One turn moves each row of this set onto another row. After a few examples, where does it send each row asked below?
K673: [ -3.4  -5.3  -3.8  -3.0  26.4   5.8  12.3 -15.6 -31.1  12.3 -15.5 -17.4
  13.0 -15.2   6.2   2.8   0.2  -0.2  25.0  31.8   5.2 -35.0  -1.3 -19.9
  41.6  41.5  12.4 -37.8   1.5 -15.9 -23.7  -1.4  31.5  -2.6]
K201: [ -4.2  13.5  31.3   9.8 -33.9   9.9   0.3   2.2  21.2  -2.5 -10.8   8.0
   4.3  50.7  -8.5  -9.1   0.4 -24.5  40.0 -29.1 -25.5  46.1  18.2 -20.5
 -13.5 -15.9  -6.7  -5.6 -19.3 -18.8  12.3  13.2 -11.2  13.6]
K375: [ -5.4   8.1  25.7  11.5 -39.5   2.7   0.5   3.8  26.8  -2.3  -2.2  21.0
   8.1  55.3  -7.0  -7.1  -5.2 -25.7  31.3 -26.7 -17.0  47.9  22.5 -16.0
 -14.3 -21.1  -6.0  -0.2 -13.8 -13.8  21.8  10.1 -19.5  18.6]
K563: [-20.2  15.5  24.4  17.6 -41.2  14.7  -1.8  -7.4  19.6  -5.9 -12.0   9.5
  -2.6  36.1 -10.6 -13.0  10.7 -26.8  46.4 -22.2 -15.0  45.8  -4.5 -12.8
   0.3 -23.5  -4.5   2.6 -13.2 -31.5   3.1  23.2 -16.8  17.7]
K135: [ -3.1 -29.0 -28.7  -8.8  33.7 -11.6   4.5   3.1 -28.9  15.5   5.9  10.8
  15.0   3.9   0.7  -0.2 -36.3  27.3 -46.2 -36.1 -13.1   5.5 -36.3   9.6
  25.4  -5.3   2.7  20.5   7.6  11.5 -26.1   3.6  10.1 -13.5]
K249: [ 16.5   6.4 -28.2 -19.4   4.9   9.7 -11.6  38.2  -6.7  28.6  24.7  19.9
 -20.4  -0.6   7.4  14.9  30.0  24.3  -6.9  35.5 -21.3  -3.7  50.2   7.9
  -1.2 -13.3   0.7 -17.7  14.5  16.8  27.5 -14.9 -15.1 -25.7]
K224: [ -5.7  14.2  26.1  10.5 -38.8   3.6   2.4  -0.9  14.2  -6.6  -4.9  16.1
  16.3  58.5 -12.4 -12.5  -8.0 -25.3  31.1 -29.6 -18.7  48.1   8.8 -20.2
 -12.4 -19.7  -7.2  -1.9 -16.3 -19.7   8.2  16.6 -11.8  21.7]
K368: [-18.7  11.7  22.9  18.1 -42.3  12.1  -4.2  -2.3  32.5  -1.6  -7.8  17.0
  -8.8  33.4  -5.6  -4.0  11.4 -26.6  42.9 -18.1 -12.9  46.0   9.4  -8.4
  -1.0 -29.8  -3.8   7.4  -8.6 -25.5  18.2  15.2 -24.6  14.9]
K339: [  9.6  17.0 -40.5 -23.3  -8.3  -8.7  -6.7  14.4 -56.0   5.6  42.9  39.6
  32.3  30.4 -11.7 -12.6  -1.4  22.6 -38.4  29.9   3.7   2.4  -4.1   6.3
   4.8 -25.0  -1.6 -11.4  19.6   5.0 -15.8  12.7  -3.0   0.4]
K13: [ -1.9 -22.8 -15.4   6.2  17.4  -6.0   8.6  -0.7   4.5  22.1   1.9  14.4
  -0.2 -16.2  16.8  23.9  -0.2  -1.9   9.1  45.7  19.0 -39.0  43.8  -3.5
  36.8  24.2  16.1 -25.0  18.3   5.7  21.9 -23.6   5.7   2.2]
K442: [ -0.5 -40.9 -28.1  -3.2  35.8  -8.4   0.4  19.6   7.8  29.5   6.7  16.1
 -12.9 -10.1  14.2  20.4 -25.1  28.1 -42.8 -27.0 -16.8   1.6   5.1  16.0
  19.8  -8.8   4.8  24.5  13.2  25.5  10.7 -16.4  -6.2 -22.7]
K911: [ 14.4  30.4 -15.7 -31.9  13.6  22.1  -6.7  18.5 -55.1  14.2   2.9 -17.5
  -2.9   1.4  -7.8 -12.3  29.4  25.3  12.7  15.9 -38.5   0.5  -8.0 -10.9
   4.8   8.8  -3.5 -33.9  -8.3 -10.3 -32.3  11.5  18.5 -30.7]
K51: [ -0.3 -34.5 -37.6  -9.1 -24.4  -0.2   1.6  23.7   6.6 -13.7   9.7   6.6
 -13.2 -40.8  27.2  29.7  13.8  -1.8  -9.9  32.7  -5.0 -32.7  -6.1  14.5
  11.7   5.0  -0.8 -16.0  13.3  10.7  38.2 -27.9 -10.8 -31.3]
K602: [-21.1  11.1  18.7  18.9 -47.3   8.4  -1.6  -5.6  22.3  -7.5  -2.2  24.8
   5.2  41.8 -11.7 -10.3   3.7 -25.9  33.0 -17.1  -4.1  46.9  -3.0  -8.3
   0.4 -32.2  -5.4   9.7  -8.0 -27.7   8.7  22.2 -22.2  23.7]
K413: [ -5.7 -13.1 -22.9   3.5   8.4 -18.5  12.4 -19.5 -33.7   4.1  14.3  26.3
  40.5   5.6   1.2   1.1 -24.0  -3.2 -15.8  41.0  37.6 -34.1  -1.8  -4.9
  41.5  15.3  11.6 -19.8  21.2  -5.2 -11.4  -1.2  14.0  22.9]
K994: [ -2.0 -16.0 -26.5 -19.0 -14.8  12.6   5.3  10.2 -30.0 -24.3  -9.5 -27.8
   0.0 -39.9  16.4   8.4  14.7  -2.5  10.3  16.8 -22.5 -31.2 -50.8   1.5
  17.8  23.3  -3.6 -29.5  -4.2  -9.8  -8.5  -5.1  17.7 -37.2]
K662: [  1.2 -27.4 -13.1 -10.0  47.3   5.8   2.8  12.9 -11.9  26.2 -15.4 -17.3
 -15.7 -17.1   9.2   9.9 -15.5  28.8 -15.7 -39.8 -37.6   3.2 -18.8   1.4
  22.1  12.4   2.7   8.0  -6.5   8.1 -20.0  -4.7  15.7 -35.7]
K352: [ -5.0 -24.2 -45.9 -12.3 -34.1 -12.5   5.9   4.0 -34.1 -33.3  21.7  19.6
  27.9 -17.5   9.8   5.9 -11.0  -5.2 -33.5  28.0  11.5 -26.4 -53.2  14.4
  17.7  -3.4  -4.9 -10.2  14.0  -1.3   2.5  -2.4   1.6 -10.9]

K413 moves to K673
K442 moves to K135
K602 moves to K563
And these:
K51 moves to K352
K339 moves to K911
K224 moves to K201

